In the rows, 128 means zero.
Families of rows that turns and mirrors carry onto each other, the same ones carrying the whole set onto itself: the rest of each named row's family, in list order:
4 families of 8 rows:
zogi: [136 144 127 145 156 125 136 166 129 121 148 126 142  97 137 138]
Tofa: [143 131 156 137 126 130 152 138  81 134 150 127 138 137  80 137]
gabi: [151 139 121 141 148 127 141 171 138 125 149 130 148  99 133 135]
firet: [142 141 125 141 148 125 136 172 134 120 144 125 144 106 138 133]
suze: [138 137 125 147 156 121 126 165 125 134 152 149 128 119 131 146]
zepud: [149 129 152 134 120 131 153 142  85 135 149 127 139 141  81 133]
fof: [146 142 125 146 155 126 140 166 134 125 152 131 147  91 131 139]
neki: [144 154 137 134 107 117 144 129  90 139 163 113 126 115  85 122]
rifa: [162 124 139 134 116 125 160 124  94 128 166 119 128 126  85 118]
Suf: [152 150 134 133 104 118 147 131  94 142 164 115 132 114  82 120]
zer: [156 127 143 137 123 125 161 120  90 128 169 120 126 119  83 123]
kiro: [152 126 142 132 117 123 157 126  90 124 161 114 123 133  91 117]
sed: [134 130 124 151 132 143 138 159 136 108 141 143 133  99 131 132]
bireb: [145 141 123 150 143 140 134 156 112 117 125 134 136  94 139 145]
Maruf: [134 131 124 155 137 143 140 154 134 110 145 145 133  91 127 135]
tede: [148 154 136 135 108 118 146 128  91 141 166 115 129 111  82 124]
ribip: [151 138 120 147 136 140 135 160 116 118 122 134 138 100 140 141]
duf: [148 128 146 136 124 123 158 121  85 123 165 115 120 125  88 122]
sopim: [147 139 152 136 102 115 152 128  92 136 170 115 113 120 100 144]
sot: [159 137 117 149 137 142 138 158 119 122 126 139 142  95 135 143]
Zagul: [144 137 124 148 158 122 128 163 127 138 156 153 130 111 126 149]
Lek: [130 132 126 153 136 143 138 157 133 108 142 143 131  95 131 134]
mobo: [148 152 134 132 102 117 145 132  93 140 162 112 129 119  85 119]
tibe: [155 137 149 138 103 117 155 128  97 140 174 121 117 113  95 145]
dila: [155 128 151 136 121 133 156 140  88 139 151 131 143 134  76 135]
Gado: [148 130 155 139 128 132 155 136  83 137 154 131 141 130  76 139]
roro: [151 135 121 146 151 123 130 167 131 138 154 154 133 117 127 145]
ges: [144 135 122 144 150 121 126 168 129 135 150 150 129 124 131 143]
Tolel: [154 136 148 134  96 116 153 133  98 137 167 116 115 126 100 140]
koso: [139 129 122 153 133 143 141 158 138 110 143 146 136  94 128 133]
tam: [160 135 146 135  96 117 156 132 101 141 171 121 119 119  96 141]
Muk: [152 139 121 153 144 142 139 154 114 120 128 138 141  88 133 147]

Which other rows belong to the same family as Muk? bireb, ribip, sopim, sot, tibe, Tolel, tam
Which other rows belong to the same family as zer? zogi, gabi, firet, fof, rifa, kiro, duf
Which other rows belong to the same family as tede? neki, Suf, sed, Maruf, Lek, mobo, koso

Families of rows that turns and mirrors carry onto each other, the same ones carrying the whole set onto itself: the rest of each named row's family, in list order:
9 families of 3 rows:
zozis: [100 149 137  97 135 133 101 153 100 112 119  90 141 132 102 117 141 134
 128 117 117 120 157 163]
bod: [123 157 110 134  96 146 110 122 130  81 136 131 134 117 133 125 117 143
 106 131 130 129 146 143]
muva: [126 145 109 117  95 145 111 126 134  92 138 126 138 122 139 125  95 141
 109 125 134 136 126 144]
Bese: [110 158 119 110 123 138 134 153 108 133 134 130 141  72 138  98 135  94
 133 106 118 113 126 145]
noz: [104 155 117 112 117 136 136 147 103 141 137 127 136  84 141  86 121 101
 131  98 127 119 130 143]
Nof: [103 144 134  96 133 131  97 154 106 109 125  92 132 125  93 114 132 137
 135 121 122 124 151 172]
nepof: [ 96 146 123 101 136 126 111 138 109 105 137  99 137 131  92 119 147 130
 132  93 110 126 149 169]
Pasoz: [104 124 123 109 125 144 130 141 100 125 128 137 139  80 137  81 131 107
 123 100 131 121 127 143]
doz: [110 152 116 100 112 137 135 153 104 129 130 127 137  76 137  88 125  96
 127 102 125 114 126 141]
tefa: [115 135 113 104 123 139 129 147 110 128 132 137 147  73 130  89 140 103
 125 101 117 119 119 151]
novef: [110 152 119 110 118 144 134 151 116 124 141 137 134  72 141  93 133 102
 123 100 123 106 136 138]
Pufi: [117 158 113 113  98 150 129 122 127  97 131 142 134 121 129 134 114 134
 102 150 127 129 132 145]
fotal: [ 99 154 127  97 144 131 108 155 103 109 128  93 137 130 101 126 129 135
 133 119 111 122 160 162]
keko: [104 146 135 105 129 122  90 134 100 121 138  98 143 123 102 127 142 138
 126  99 118 128 154 171]
dusad: [ 98 149 136 100 129 122  99 144  98 100 129  94 144 128 102 114 133 132
 143 112 104 127 152 165]
vez: [122 160 114 113  90 140 117 120 123 101 125 138 140 128 134 133 109 137
 108 143 126 132 129 141]
nivoz: [ 93 144 133 103 132 131  95 144 109 108 140 107 142 139 103 116 143 134
 130 100 115 115 157 173]
nat: [106 141 107 110 126 143 125 156 110 131 139 150 152  80 132  89 129 112
 128  99 127 119 126 133]
goka: [115 152 103 116  97 136 124 122 125  87 131 140 133 126 127 138 115 138
 106 140 121 140 133 149]
bap: [127 147 118 113  88 155 119 120 123 103 128 138 138 123 136 136 118 135
 110 142 122 140 133 139]
dizat: [103 141 115 113 123 140 128 160  99 118 137 140 141  75 135  91 130 105
 122  91 130 131 128 136]
bured: [104 149 131 104 139 123  99 142 104 108 132  90 135 130 110 126 140 134
 129  99 112 132 161 154]
raru: [133 156 106 121 100 146 115 110 129  85 131 135 146 115 125 124 108 141
 110 126 128 133 133 144]
Suve: [117 155 116 109  87 149 120 123 118  90 140 134 145 119 132 124 106 140
 101 143 131 135 143 141]
tun: [101 154 128 105 115 143 133 151 109 129 135 135 155  79 137  85 134 104
 129 102 130 123 118 146]
gugob: [ 97 153 126 104 150 135  99 150 106 115 127  96 150 126  96 118 137 135
 134 112 115 119 152 159]
gok: [111 153 106 121  98 145 114 123 125  95 136 138 135 124 132 123 104 148
 100 137 140 122 128 142]

Which other rows belong to the same family as bured? tefa, gok
Which other rows belong to the same family as bap? noz, Nof
Which other rows belong to the same family as nepof? bod, nat
Which other rows belong to the same family as tun? dusad, Suve
Which other rows belong to the same family as dizat? nivoz, raru
Which other rows belong to the same family as gugob? novef, goka
Which other rows belong to the same family as keko? muva, Pasoz

Families of rows that turns and mirrors carry onto each other, the same ones carrying the whole set onto itself: the rest of each named row's family, in list order:
5 families of 6 rows:
Leked: [128 149 156 132 120 120 150 134 123 107 113 122 136 126]
kone: [132 128  89 143 128 126 124 135 132 112 122 110 130 139]
bibet: [127 130 121 132  95  93 138 129 117 145 151 115 126 117]
gome: [130 134 149 115 101 119 158 154 103 130 130 145 151 136]
pugag: [129 123 100 131 142 137 135 138 117 111 116 142 142 143]
gake: [124 136 154 108 114 126 152 152  99 124 127 145 149 131]
Liduv: [128 107 108 127 104 114 122 147  99 148 145 128 135 118]
vir: [121 145 159 126 122 116 159 131 122 117 112 119 138 124]
rab: [129 120 107 127 147 138 123 139 111 105 121 135 148 141]
Lufu: [124 130 139 133 100  94 130 125 115 140 157 114 126 116]
nosi: [117 141 154 114 120 114 154 155 107 122 124 141 144 141]
dumeb: [132 123 113 138 144 133 132 142 107 103 109 139 145 141]
zufir: [125 129 132 134  93 100 132 131 105 146 148 109 136 121]
zede: [135 126  96 144 129 119 128 124 135 112 113 107 129 137]
siko: [131 102 104 119 107 119 127 137 107 143 152 119 126 129]
vozu: [132 124 105 135 136 143 125 135 115 107 121 136 147 152]
Befo: [126 143 155 134 117 115 155 135 134 116 112 122 138 129]
bobir: [136 128 100 135 132 118 116 122 139 105 116 116 132 135]
sigid: [115 142 150 132 121 115 151 139 132 109 107 136 147 131]
gis: [132 119 103 141 136 121 115 121 139 110 121 107 141 136]
tekid: [135 136 155 110 116 112 155 147 103 132 127 143 146 124]
dak: [124 144 150 132 125 124 156 131 140 113 114 129 139 127]
pono: [130 111 106 121 102 119 119 150  94 142 148 124 125 125]
Zaf: [134 123 124 138  98 103 136 134 117 138 158 107 127 116]
Feza: [138 129  95 135 134 121 118 122 131 119 122 100 128 129]
zakat: [133 121 115 130 152 135 127 137 119  99 119 137 137 144]
Keb: [120  96 102 128 105 116 121 145 103 137 148 127 127 135]
Luzi: [130 125 129 140  93  95 128 132 118 142 143 108 123 117]
mel: [121 106 107 118 107 120 124 144  96 143 157 130 130 125]
labat: [123 130 158 119 117 117 154 153 105 128 129 141 155 138]

Which other rows belong to the same family as bobir? Liduv, vir, nosi, vozu, Zaf
Which other rows belong to the same family as rab? gake, zede, Befo, Luzi, mel
Which other rows belong to the same family as labat? Leked, bibet, pugag, gis, pono

Families of rows that turns and mirrors carry onto each other, the same ones carrying the whole set onto itself: the rest of each named row's family, in list order:
5 families of 4 rows:
Zito: [124 139 102 155 144 135 113 128 125 130 118 115 116 114 126 113]
voru: [146 127 138  90 115 129 139 139 128 130 124 152 144 132 121 146]
gagi: [129 121 128 118 114 119  92 148 114 137 151 136 131 136 131 123]
revus: [146 126 131 118 133 145 113 121 118 119 150 158 154 132 119 148]
Seram: [115 147 123 121 131 121 140 132 129 122 125  94 111 116 132 113]
dos: [146 122 132 114 103 131 105 133 140 128 140 146 155 137 137 129]
nufeb: [150 126 124  98 117 131 116 115 138 140 138 134 157 140 123 138]
kodek: [121 135 114 122 133 127 132 137 130 117 124 124  89 100 109 123]
roz: [114 150 123 145 131 132 128 151 106 120 122 115 116 105 127 122]
Litok: [106 150 127 141 132 132 121 145 119 136 113 104 117 114 131 147]
vilan: [113 126 127 135 139 142 120 122 126 117 102 103 134 136 114 150]
kabo: [116 148 132 120 145 132 152 137 128 133 114  97 135 111 121 133]
tapid: [119 135 131 134 131 131 151 113 111 111 105 113 120 121 131 146]
Rak: [145 125 120 105 142 128 104 141 141 123 158 146 133 126 121 117]
safa: [146 127 118 120 112 136 106 119 116 119 154 157 132 135 123 121]
zeve: [160 112 132 120 149 133 138 121 129 127 126 148 150 142 132 134]
Peke: [131 155 131 134 115 140 134 127 137 121 112 105 145 110 134 154]
Dofu: [145 108 126 109 137 127 119 133 138 137 143 166 136 119 117 130]
bopup: [131 138 120 137 138 138 146 130 130 114  97 112 106 125 130 128]
koret: [144 140 130 110 120 115 120 143 137 128 154 154 126 112 152 123]

Which other rows belong to the same family as nufeb? roz, tapid, Rak
Which other rows belong to the same family as Dofu? dos, Litok, bopup
Which other rows belong to the same family as voru? Zito, vilan, koret
Which other rows belong to the same family as revus? Seram, kabo, safa

Families of rows that turns and mirrors carry onto each other, the same ones carrying the whole set onto itself: the rest of each named row's family, in list order:
4 families of 4 rows:
namep: [113 131 122 130 129 114 132 139 140 130 117 105 131 121  90 114 141  92
  92 123 135 129 138 117 113 140 141 123 129 116 121 117 123 142 124 131
 100 149 117 138 117 139 118 108 126 144 136 152]
redim: [111 150 130 114 128 117 123 147 151 123 109 109 135 122  98 134 139 108
 112 121 151 114 149 121 133 147 142 129 125 112 115 118 119 129 128 123
 108 158 124 126 117 140 123 104 115 146 120 152]
seg: [129 127 122 110 149 116 114 127 145 124 121 136 131 130 133 132 107 137
 135 111 129 104 127 116 127 161 107 133 131 127 171 135 139 118 123 137
 113 126 134 144 127 129 148 138 156 117 113 131]
gabis: [112 133 149 137 139 132 123 119 121 133 131 128 120 135 144 143 147 122
 148 150 138 137 152 114 118 103 148 120 106 120 113 135 125 140 108 130
 151 130 128 122  99 113 123 166 133 121 140 133]
dizu: [122 137 149 133 139 141 128 128 128 137 125 143 129 129 157 143 149 119
 154 163 143 135 124 127 114 104 147 130 102 131 113 135 131 127  99 129
 148 130 134 121 115 122 125 161 126 135 138 143]
nozuf: [144 123 137 104 126 135 139 124 114 128 132 112 121 118 113 119 124 140
 143 139 114 147 109 132 131 106 114 125 137 147 121 141 147 134 153 114
 131 117 140 106 132 125 124  94 126 124 137 110]
mupin: [104 133 138 138 140 140 126 135 119 133 136 131 135 135 159 134 146 120
 152 154 138 130 144 110 123 105 131 125 106 119 106 142 125 132  95 110
 139 129 126 115 127 116 135 168 128 136 136 133]
litir: [137 120 139 102 128 138 139 131 108 141 128 118 127 117 129 138 117 133
 136 146 115 130 111 147 126 102 120 144 139 136 117 137 137 135 158 119
 128 104 131  98 140 120 124  99 111 130 127 120]
ruk: [125 122 114 117 141 119 111 132 159 124 108 132 124 118 139 123 115 136
 145 112 130 102 127 114 133 151 109 131 138 126 157 122 140 111 133 147
 116 146 126 140 129 124 148 142 144 110 108 112]
Didis: [121 118 141 148 145 139 118 130 134 124 132 133 120 133 153 122 137 116
 145 152 142 128 134 114 104 108 149 124 105 108 108 141 132 135 110 128
 148 126 143 128 128 106 127 164 134 122 153 134]
Donu: [116 142 128 138 121 128 116 133 134 117 124 115 134 132  95 131 132 109
 109 114 155 117 146 114 119 144 145 130 127 112 122 116 115 149 126 124
 104 152 110 135 116 144 106 119 115 153 125 159]
Kanez: [136 114 122 115 129 149 139 135 123 139 123 119 130 132 121 129 122 135
 142 151 107 142 117 133 136 114 111 136 124 146 115 133 132 145 148 105
 130 104 130 101 152 120 123  95 124 134 126 124]
bifu: [129 118 127 126 134 128 111 118 147 121 123 135 116 118 124 123 107 136
 148 106 132 106 120 118 127 152 102 125 144 126 171 136 135 117 114 137
 127 132 124 142 146 142 144 135 146 115 124 118]
Rifu: [124 116 129 126 132 120 117 133 148 114 122 129 112 119 140 115 124 126
 142 111 132 113 136 107 124 152 122 136 131 130 172 148 127 109 133 137
 114 126 126 155 133 140 152 136 151  97 123 122]
kigu: [110 133 119 111 135 134 123 138 134 113 121 127 135 125  98 128 137 108
  99 114 146 114 149 117 124 141 141 130 129 114 126 111 113 130 111 128
  96 151 124 131 104 146 122 106 119 153 128 152]
Vipes: [145 122 136 123 122 137 125 129 120 139 130 107 111 122 130 124 137 133
 131 136 116 141 122 139 129 111 119 132 133 136 103 161 142 145 153 121
 115 106 136 109 151 131 118  87 128 129 135 120]

Which other rows belong to the same family as redim? mupin, ruk, Kanez
Which other rows belong to the same family as bifu? gabis, nozuf, Donu

Families of rows that turns and mirrors carry onto each other, the same ones carrying the whole set onto itself: the rest of each named row's family, in list order:
4 families of 8 rows:
mimad: [140 113 122 158 154 135 147 126 129  96 125 124 118 124 144 117 132 122
 144 115]
Nor: [121 140 134 120 126 119  97 131 141 150 122 127 133 139 109 110 104 123
 127 124]
zetal: [121 125 117 118 113 120 109 129  99 114 120 131 110 131 142 117 142 135
 149 115]
pavuf: [142 155 116 150 133 142 123 138 133 147 148 117 139 159 140 124 131 135
 111 133]
Nik: [123 131 117 114 111 129 109 130 106 118 129 138  95 131 130 120 141 139
 141 106]
lotu: [119 144 130 122 121 116 111 143 131 152 130 131 139 141 111 115  97 119
 121 136]
lasa: [143 138 113 154 144 138 129 123 124 137 134 139 132 109 128 116 118 108
  86 126]
lig: [138 140 131 164 142 139 135 128 120 140 133 140 146 111 132 112 117 116
  96 132]
nivo: [113 142  88 130 122 122 102 137 144 124 130 147 130 123 117 139 137 115
 134 130]
feb: [148 127 124 160 155 125 155 135 128 115 122 119 115 126 141 123 136 124
 149 120]
sasig: [136 146 125 155 129 149 124 143 135 133 157 112 149 152 138 126 126 136
 119 127]
vobom: [128 125 137 128 147 143 143 119 102 101 140 137 120 153 130 120 125 115
 110  99]
mero: [132 115 120 150 159 136 150 132 127 102 120 108 116 123 137 123 136 128
 144 117]
dor: [141 154 124 147 123 147 129 139 129 137 155 124 139 152 145 125 130 127
 106 141]
gop: [104 153  88 132 120 127 116 129 138 128 134 148 141 120 127 141 129 116
 137 138]
dag: [123 123 126 124 134 122 124 117 116 102 110 136 124 115  91 139 138 137
 139 110]
san: [126 127 108 111 115 121 112 129 112 114 118 119 101 133 127 122 138 144
 148 113]
Botum: [140 159 119 153 134 140 134 147 129 143 146 118 143 151 138 124 129 146
 116 133]
Maz: [127 120 144 137 143 142 136 120  99 103 145 141 121 153 137 119 126 103
 123 113]
Fegu: [141 120 119 151 162 125 146 138 129 104 124 108 129 128 141 122 129 127
 148 112]
vun: [142 139 123 163 130 144 131 111 124 133 135 145 136 108 137 123 120 110
  98 129]
Vakes: [134 129 133 122 140 116 133 116 120 101 106 139 134 118  97 130 137 139
 145 113]
gemi: [134 134 124 168 140 145 135 118 121 133 135 144 138 114 130 120 111 117
  95 124]
dife: [130 127 130 119 136 119 134 110 123 106 103 126 135 123  92 127 133 150
 137 118]
vuf: [128 131 133 118 137 120 138 121 123 110 106 135 122 122  87 140 133 137
 138 128]
feva: [115 152 125 118 121 119 106 136 130 160 128 133 127 137 114 117 105 113
 125 125]
Koni: [117 142 128 119 133 112 114 138 135 154 120 128 135 145 105 110 107 118
 123 140]
kos: [110 144  91 127 121 131 111 133 144 126 133 144 126 117 121 145 129 102
 130 126]
bezo: [139 126 145 137 149 134 146 116 100 101 138 132 132 154 133 123 115 115
 124 106]
rez: [104 151  90 126 128 128 111 138 150 135 128 141 130 127 117 136 138 119
 135 131]
Koron: [140 128 145 133 150 141 141 117  96 110 139 133 127 150 136 121 130 103
 115 111]
sezif: [119 136 114 105 107 127 117 131 113 119 125 130  99 128 134 121 137 139
 147 115]

Which other rows belong to the same family as Nor? zetal, lasa, feb, sasig, vobom, gop, vuf
Which other rows belong to the same family as mimad? lig, dor, dag, san, feva, bezo, rez
Which other rows belong to the same family as Vakes? pavuf, lotu, nivo, mero, gemi, Koron, sezif

